50 stands for zero in the data rows.
Here are some points:
[47, 47, 39, 43, 45, 41, 58, 54, 64, 52, 50, 32, 81, 49, 72, 40, 49, 14, 26, 51, 69, 55, 25, 27]
[44, 51, 35, 31, 36, 36, 68, 50, 54, 42, 46, 36, 49, 44, 55, 51, 52, 35, 44, 49, 41, 51, 52, 54]
[57, 43, 57, 47, 59, 59, 67, 49, 37, 61, 52, 66, 28, 46, 42, 50, 55, 55, 77, 42, 54, 53, 32, 69]
[48, 39, 62, 52, 46, 55, 32, 54, 32, 45, 50, 56, 60, 61, 64, 48, 37, 55, 70, 55, 54, 51, 60, 34]
[54, 53, 17, 51, 63, 46, 34, 39, 85, 59, 48, 18, 77, 42, 70, 35, 26, 05, 40, 55, 51, 57, 44, 30]
[56, 72, 40, 50, 99, 05, 70, 99, 66, 50, 20, 31, 24, 51, 42, 99, 65, 35, 00, 00, 56, 26, 25, 78]
[55, 43, 60, 70, 69, 67, 38, 43, 50, 52, 49, 69, 29, 49, 55, 48, 64, 52, 75, 42, 57, 45, 16, 71]
[46, 45, 55, 53, 54, 53, 53, 44, 51, 49, 52, 54, 53, 41, 48, 50, 46, 55, 58, 47, 61, 45, 39, 42]
[42, 53, 62, 53, 30, 52, 80, 40, 24, 71, 55, 58, 71, 40, 42, 54, 25, 57, 64, 60, 56, 55, 56, 25]
[47, 55, 44, 50, 53, 35, 65, 63, 53, 60, 61, 55, 64, 54, 37, 50, 42, 37, 41, 47, 68, 44, 49, 48]
[42, 59, 43, 35, 45, 43, 55, 45, 57, 38, 43, 55, 34, 57, 38, 53, 62, 40, 48, 59, 22, 42, 55, 63]
[48, 50, 36, 40, 49, 33, 59, 66, 63, 50, 48, 31, 66, 53, 64, 50, 57, 18, 24, 38, 58, 50, 34, 40]
[56, 60, 50, 53, 46, 38, 15, 50, 52, 41, 49, 36, 39, 44, 40, 48, 80, 46, 41, 54, 54, 53, 44, 66]
Then 10 other points, each followed by its number:
[50, 53, 41, 64, 38, 48, 26, 44, 54, 59, 54, 53, 77, 51, 63, 45, 47, 62, 41, 61, 51, 49, 58, 37] 0
[46, 56, 21, 47, 52, 38, 76, 38, 64, 53, 50, 36, 70, 52, 33, 49, 31, 26, 40, 54, 30, 58, 43, 25] 1
[49, 31, 67, 43, 52, 61, 76, 56, 36, 59, 45, 59, 36, 41, 46, 55, 49, 77, 58, 49, 56, 38, 64, 50] 2
[56, 27, 67, 40, 48, 64, 68, 40, 44, 52, 46, 61, 56, 48, 47, 50, 37, 72, 48, 58, 39, 38, 55, 41] 3
[49, 57, 28, 64, 45, 54, 22, 38, 61, 39, 43, 27, 66, 51, 42, 38, 53, 28, 40, 66, 60, 57, 56, 50] 4
[53, 62, 53, 52, 38, 48, 50, 49, 53, 56, 44, 45, 64, 58, 33, 33, 29, 61, 62, 53, 61, 59, 54, 30] 5
[59, 30, 64, 42, 46, 59, 55, 40, 51, 49, 51, 58, 51, 51, 58, 53, 41, 68, 42, 55, 36, 40, 60, 42] 6
[46, 49, 41, 42, 40, 41, 61, 51, 62, 49, 55, 36, 71, 50, 70, 41, 50, 24, 29, 52, 58, 53, 24, 35] 7
[51, 53, 25, 51, 57, 45, 43, 41, 73, 60, 52, 31, 76, 47, 60, 35, 29, 16, 44, 59, 55, 56, 44, 34] 8
[50, 57, 44, 46, 32, 47, 62, 45, 44, 56, 53, 60, 46, 58, 60, 38, 59, 54, 59, 50, 62, 61, 55, 47] 9
Which of these numbered points is nearest to each point below, looking only along the 2 directions in which the first points spread most? Its number follows each.
[62, 54, 34, 45, 63, 23, 68, 88, 63, 52, 42, 26, 35, 43, 52, 79, 70, 45, 09, 08, 56, 45, 54, 69] > 7
[40, 41, 39, 31, 24, 55, 67, 38, 56, 41, 67, 40, 57, 52, 63, 45, 39, 42, 51, 51, 30, 67, 36, 43] > 0
[53, 48, 25, 63, 51, 30, 26, 62, 67, 37, 50, 19, 60, 51, 82, 50, 50, 27, 49, 53, 60, 44, 53, 23] > 7
[55, 58, 39, 54, 33, 43, 68, 58, 67, 63, 51, 49, 57, 53, 72, 38, 45, 30, 46, 55, 58, 54, 75, 39] > 4
[65, 39, 57, 53, 31, 57, 63, 38, 50, 62, 45, 56, 70, 40, 42, 45, 29, 55, 52, 70, 65, 68, 67, 34] > 5
[53, 55, 35, 64, 44, 58, 36, 39, 54, 42, 47, 35, 66, 49, 42, 37, 48, 36, 46, 67, 59, 55, 58, 43] > 0
[45, 46, 70, 64, 40, 59, 13, 49, 35, 59, 47, 70, 29, 42, 72, 49, 74, 60, 56, 43, 52, 57, 75, 69] > 2
[52, 48, 57, 47, 52, 68, 67, 45, 36, 36, 50, 45, 60, 40, 52, 34, 22, 54, 55, 50, 19, 55, 58, 33] > 5
[61, 31, 81, 53, 51, 65, 68, 41, 30, 51, 47, 71, 30, 62, 62, 66, 62, 75, 59, 57, 48, 38, 27, 72] > 2
[44, 59, 59, 43, 49, 44, 62, 50, 52, 54, 38, 40, 34, 49, 58, 48, 71, 47, 57, 54, 56, 55, 41, 66] > 6
[44, 74, 31, 64, 81, 00, 34, 99, 77, 37, 50, 31, 33, 49, 60, 99, 71, 17, 04, 00, 43, 31, 43, 66] > 7
[41, 41, 45, 29, 27, 51, 67, 40, 55, 42, 67, 40, 55, 48, 63, 45, 43, 45, 50, 54, 30, 67, 41, 46] > 0
[53, 62, 56, 50, 38, 45, 60, 54, 54, 59, 43, 47, 62, 60, 33, 32, 22, 64, 64, 54, 69, 60, 54, 21] > 5
[63, 37, 63, 63, 33, 75, 13, 50, 33, 59, 50, 66, 38, 60, 65, 60, 49, 56, 54, 43, 41, 55, 63, 48] > 3
[24, 70, 31, 63, 39, 32, 25, 46, 62, 47, 57, 27, 67, 60, 52, 55, 53, 30, 54, 63, 48, 50, 58, 46] > 4
[58, 29, 65, 42, 99, 75, 49, 99, 38, 43, 65, 56, 25, 36, 44, 99, 75, 63, 83, 03, 28, 33, 52, 80] > 2
[42, 44, 56, 56, 38, 57, 34, 54, 39, 49, 63, 45, 34, 40, 52, 47, 50, 48, 60, 48, 51, 55, 57, 56] > 6
[50, 36, 57, 41, 52, 61, 67, 39, 43, 63, 59, 49, 44, 46, 42, 40, 41, 54, 47, 54, 66, 52, 34, 41] > 9
[45, 46, 47, 26, 51, 58, 59, 39, 57, 34, 42, 29, 74, 43, 35, 42, 21, 49, 34, 52, 30, 47, 55, 21] > 4
[44, 49, 68, 63, 77, 75, 58, 52, 39, 53, 49, 65, 28, 51, 39, 49, 70, 63, 73, 34, 62, 48, 38, 69] > 2
[42, 48, 55, 53, 41, 47, 29, 55, 38, 43, 49, 48, 51, 53, 62, 42, 42, 49, 65, 49, 53, 55, 46, 38] > 9
[62, 34, 58, 41, 43, 54, 58, 47, 55, 59, 46, 54, 47, 65, 44, 51, 64, 59, 54, 70, 65, 43, 63, 59] > 6
